A single turn carries every row of the set below to another of its rows. Some are shown first; where does it send the rows asked next?
J881: [ 10   2 -26 -12 -10   2  31  36  -2 -11  15 -19   6  -4 -14]
J174: [-14  23  24 -15   0   7  -6 -22 -28  -3  22  -9 -24 -14  -2]
J118: [-15  32  -3  14 -32   2  31 -16 -10 -15   0   4   7 -21  11]
J704: [ 14   3 -21 -18  -7   2  33  33  -7 -12  17 -20  -4   3 -19]
J742: [ 11 -33   8  -1   7  10  32 -33 -19 -16  16  -8   0 -23   0]
J393: [  3  16  11  -1   0  -1   2   6   3 -15  17   4  32   2  46]
J273: [ 22   8 -17   1   1  18  28  13  -3   1  -7  -5  20 -18  39]
J221: [ 11 -19   8   3   4  14  26 -23 -20 -12  38  -6   5 -40   6]
J125: [ 14  16  18   5  20  22   0  15   1   3  47 -12   5 -18  -4]
J452: [-15  -4  -2  -7  -7 -10  -3 -31 -13  12  -6  -9  -3   2   5]
J680: [ -2  47   2  -5  -3   9   8 -12 -13 -18  -4   5 -17 -30   6]
J14: [ 11  10  13  -5 -10  -9  12   0  -9 -13  25   4  20  21  44]
J113: [ 16  14  20  -7  11  32  41  14  -9 -34 -18 -11   1 -17  18]
J908: [ 13   8  24 -11  -5  -9  21  -3 -15 -23  17   3   4  33  34]
J821: [ 12   8   0  -2   9  29  31  14   4 -18 -19  -7  20 -27  28]
J590: [-18  13   7  11 -11  15  -3  29   9   1  17  -2  26  -6  10]
J157: [-36  10  23   8 -19  10  15 -23  -8 -12   7 -16  10 -18   0]
J929: [-12  47   1   5 -19  10  19  -9  -8 -16   3   4  -2 -34   9]
J841: [  2  -5   6  -2 -21  -6  20  13 -15   3  13   2  -8  40   3]
J122: [ 15 -29   6  -8  17  13  20 -29 -17 -14  12  -7  -3 -26  -1]
J972: [  2   6  23  18  -2  20  26  12   1  -2  53 -15  17  -8  -3]
J733: [-29  22  33  -2 -10  12   8 -17 -20 -13  21 -13  -6 -20  -4]
J666: [ 21 -16   8  -8  31  11   7  -4   5   1  -3 -14  -6  16 -16]
J546: [ -9  10   6 -15   2  -5 -11 -27 -26  13   9  -7 -21  -2   4]
J197: [-15  18  23  -4   9  27 -10  31   6 -18   4  -4   8 -12  -1]
J240: [  1  25 -12  -6 -12  -7  21 -27 -16  -9 -22   6 -20  -2   5]
J564: [ -7  -1  -2  12 -27   0  12  20  -2   9  22   1  19  19  13]
J911: [ 11 -27  13   6   6   8  34  -7   4  -6   4 -14   5  26 -15]
J622: [  8   9 -13 -20   0  12  30  38  -2 -24   9 -21  -5  -7 -24]
J787: [  0  16  23  -8  16  11  -4   8   8 -28   3   0  27  -3  38]
J884: [ 22   4  12  -8  36  18  -8   6   2   4  18 -12  -6  -4  -8]
J615: [  3 -14  19  18 -10  13  42   0   2  -6  31 -15  16  12  -8]
J286: [ 32  11 -15  -4  -6   7  35  12 -17   8  12  -3   5  -3  39]
J788: [  3  36  -3 -12   0  -1   9 -19 -18 -14 -18   8 -28 -12   2]
J488: [ 11  12  34 -18  10   4  16  -1 -14 -39   4   0  -3  26  27]
J778: [ 13   8 -16 -21  -3   6  33  34  -8 -20  14 -19 -10  -1 -21]
J434: [ 14 -16   5  -3  15  15  12 -21 -19  -8  32  -8   1 -43   4]
J716: [ -8  20 -11   8 -28  -7  33 -24  -9 -10 -16   6  -4  -3   8]
J377: [ 35  13   4 -10  -5  11  45  10 -30  -8  13  -2 -14   5  29]
J641: [-30  -6   8   5 -16   0   9 -30  -6   2  -7 -10  12  -5   4]
J165: [ -4  13  30 -16  16  23  -2  23  -7 -24  -6  -2 -17  10 -12]
J663: [  3  15  33 -16  18  11   4   4   0 -41  -5   2   9   8  27]
J862: [  5   6 -21 -12  -6   9  28  39   3 -15  13 -21  10 -12 -15]
J450: [  4   8 -16 -15   0  12  28  39   3 -22  12 -23   3 -14 -21]
J185: [ 27  15  21 -14   3  23  50  11 -26 -30   0  -7 -16  -3  18]
J347: [ 17 -21   5  -9  23  16  12 -23 -18 -12  19  -6  -2 -34   1]
J969: [ 10 -27  10   2   1  13  33 -27 -22 -14  29  -8   6 -28   3]
J11: [  3   2  21 -13   0   7  11  14 -18 -14   0   1 -25  36 -10]

J911 moves to J615
J377 moves to J286
J742 moves to J969
Now find these:
J450 moves to J622
J11 moves to J841
J240 moves to J716
J393 moves to J787
J452 moves to J641

